Each row is where one point has got to under a steady rotation. How many steps took it there?
The counts run from 0 to 540.
[-18 -11 -26   6  25  41 -39  25 -21   6  31   6  24   6  -8  34 -23  36
 -52   9  -1  16 -18  29  57   6  37  31 -14   9   7   9 -18  14 -26  24
  44]	142
[ -7 -15 -17  30  32  15  -2  -6   9  -7  35  32 -58 -17  13  27 -15  -8
 -43  -9 -18  13  17   8  53  16  43  20 -39  -5  10  14 -15   0  20 -12
  60]	308
[-58  -7 -37   5   7  48   1 -12 -26  -5  41   3   4  -2   1  43 -17  26
 -24 -19  16  10 -29  28  29  18  48   2 -26  16   4 -18 -29  25 -26  -7
  58]	201
[-23 -31 -47  16  27   2  15   6  -1 -17  16  -2   0 -34  30  18  -7  15
 -57 -37  -2  -3 -12   3  58  34  13  31 -22  15  18  39 -11  34  -8   1
  61]	396
[-32 -15 -43  24  19   6  21  -2  -3  -9  17  16 -17 -40  33  35 -17   8
 -33 -32   7   2 -16  12  62  36   4   6  -5  19   8  24 -33  34 -23  -7
  66]	395
[-37 -59 -41 -17  26  12   6 -19  -3  -1  25  -4  -3 -35   7  22  -5  16
 -65   1 -15   5 -14  -2  68  14  23  46 -19   3  18   9   8  -3   0  -1
  30]	57
[-21 -20 -35   5  51 -12  -2  -6   3  -7  34  17 -39 -37  21  20 -11  20
 -54 -13 -19   4  21  -8  70  -5  12  26 -28  23  18  28   5   0  -3   6
  53]	447
[-27 -42 -23  -7  26  -5  15   0  -8 -16  -8  14 -28 -32   3  12 -11   3
 -46  -7  -8   9   5  11  86 -13  25  33 -25  46  -8  29  12  21  25   6
  45]	316
[-33   1 -38   3  22  28 -16  10   7  12  56  39 -29  11  -4  42 -27  -8
 -54   0  -9  29 -15  31  43   4  36  13 -15  -9  11  -1  -7  -2 -14  11
  59]	501
[-11   8 -24   5  24  36   1  24 -24 -17  31  10 -24  -5   1  10 -13  16
 -43  21  -8  21  27  38  59 -21  24  10 -12  55  10  28  -8   4 -10  13
  68]	83
[-42 -21 -59  -4  13  36 -24   3  20  15  38  17 -11  -4  11  24  -8  12
 -30  -9 -14  17 -16  10  71   0  31  15 -31 -22  13  14  -3   0  -3  22
  66]	209
[-11   5 -23  17  31  15 -22  27 -23   6  27  51 -26 -15  33  24 -14   8
 -39 -21   9  26  -2  21  66   0  12  10 -24  17   0  21 -29  22 -18  -9
  66]	242
[-17 -16 -40 -15  11  27 -13  20 -37  -6  47  33  -4 -21 -14  41 -27 -16
 -54  16 -13  41 -16  34  55  11  20  19 -20  14  30   7 -20  13 -12  14
  40]	144
[-40 -22 -16  -4  37 -13  12  12   0 -10  27  20  -7  -8 -16  37 -13  19
 -45 -22   3  17  -7  18  47  -6  26  19 -21  61  -2  21  24  44  -4  14
  60]	163
[-22   0 -32  14  21   5   5   3 -14 -10  35  53 -35 -19   2  26 -15  11
 -20 -11   1  40   2  25  39  16  25  -3 -31  38  16  26 -18  24   1  17
  76]	304
[-16 -11 -10   9  51  10 -12  30  -6  -3  38  24  27 -13   0  24   6   4
 -48 -11  14  24  -8  28  47 -10  34  17 -23  56   1  13  12  36   4  16
  66]	232
[-52 -23 -20  -4  28  50   0   1  10  12  54   6   9 -17  -6  39   0  -8
 -55  15  16   8 -22  29  38 -15  41  22  -4  40   3 -16   9   5  10  -9
  49]	421
[-24 -31 -29   8  35  17  -9   0  -7 -17  36  -6   3 -20 -34  41 -37  18
 -50   2 -28  11  -8  18  38  28  54  26 -38  -2   6  -5 -10  29  -1  34
  47]	7
[-41   0 -19  -2  25  39 -19 -14 -26   3  53  16 -35 -16  -5  22 -19  30
 -25   8 -18  21  18  16  53 -13  45   2 -40  20   9 -23 -19 -12 -29   4
  50]	150
[-26 -13 -32   1  35  -8  10  -7  -5 -23  35   0 -42 -25 -20  27 -27  19
 -65   8 -33  -5  15   9  65  -8   4  25 -19  34  12  11   5   6 -22  17
  52]	156
[-17 -24  -4  10  31   3 -11   6   1   4   0  25 -43   5  -9  23 -29  26
 -74  14   0   8 -15  15  71  -2  27  51 -10  35 -14  34 -11   3   1   1
  40]	313
[-36 -15  -8   1  37   6 -29  10  13  14  14  25 -25   1  -4  18  -8  36
 -40  11   2  11 -15  17  73 -26  26  24 -20  42 -29  16   4   3   0  15
  54]	22
[-15 -34 -25  14  45  12  -9  25  -7   2  10   3  23 -22  28  29  -1  -9
 -52 -46   9  -4  -7  17  65   1  38  34 -24   7   3   9  -2  42   5  -8
  59]	39
[-33 -28  -4  38  28  36  18  -6   2 -16  -1 -14   2 -35   8  21 -10  36
 -56   6  16  -7 -11  20  56  11  19  43   5  63  -7  28 -15  25   5 -15
  57]	324
[-23 -19 -14  28  35  12  23 -12  -1 -30  14  -1 -28 -23 -18  34 -31  -4
 -41 -23 -14  -5  18  25  39  13  49  18 -43  43   1  16  -6  30  18  12
  60]	167
[  2 -19 -17  19  40  29 -15   7  -6 -16  45  15 -16 -45   0  23  -8   1
 -68  32 -28   7  26  13  68   2   9  29 -14  26  16  20  -6 -11  12   1
  45]	86
[-31 -27  -3  28  27  42 -26   7 -24  13  18  32   4 -19  19  38 -21  -1
 -35 -27  24  15 -28  29  58  15  48  21 -23  12  -7  -9 -40  31  -5 -15
  47]	41
[-51 -33 -24  32  17  30  13 -38  14 -17  19   5 -31 -48  12  24  -9  33
 -43   4  -1   1 -21   2  55  32  10  27 -18  30   3  16 -28   9   6 -16
  49]	256
[-54 -18 -28  -5  14  16  19 -29 -21  -7  27  35 -42 -28  24  13  -4  20
 -30  -9  19  30  -1  15  60   8  10  17 -20  57  10  12 -18   8 -15 -28
  52]	253
[-26   4 -10  18  51  22  -3   2 -12  -7  61 -10  -6 -15 -16  37 -18  22
 -60   2  -8  -7   3  26  33  -9  24  31  -8  30   9 -13  -4   4 -41  -5
  54]	291
[-29 -13 -22  -7  40   1  -5  23   4   6  15  20 -35   8   3  22 -20  10
 -52  -7  -6   6   2  24  67 -41  26  25 -26  27 -14  12  22   1  -3   3
  65]	21
[-22 -35 -45  -4   6  34  -8  19 -11   0  -7   8  -8  -5  22  19 -14 -20
 -45 -36   4  10  -1  32  77 -18  45  31 -30   7  -6  22  -5  24  18  -5
  54]	469
[-38 -28  -6  12  16  13 -20  -8  -4  -2  -1  37 -57 -23  -4  30 -33  13
 -44  18   1  12 -13  18  80   0  20  28 -14  39 -20  16 -20   8   8   0
  37]	314
[-32 -32 -18   8  20  35 -23   8 -23  -3  -7  16 -23 -17  14  16 -18   2
 -19 -19  -2   5   9  32  88 -16  49  21 -44  20 -21 -11 -21  11   9  -5
  40]	179
[-38 -19 -22   5  15  45 -23  -9 -13  17  35  24 -23 -14  28  28 -16  38
 -51  13  12  18 -29  11  65  12  13  34  -4   0   9   9 -37  -8 -28 -24
  42]	52
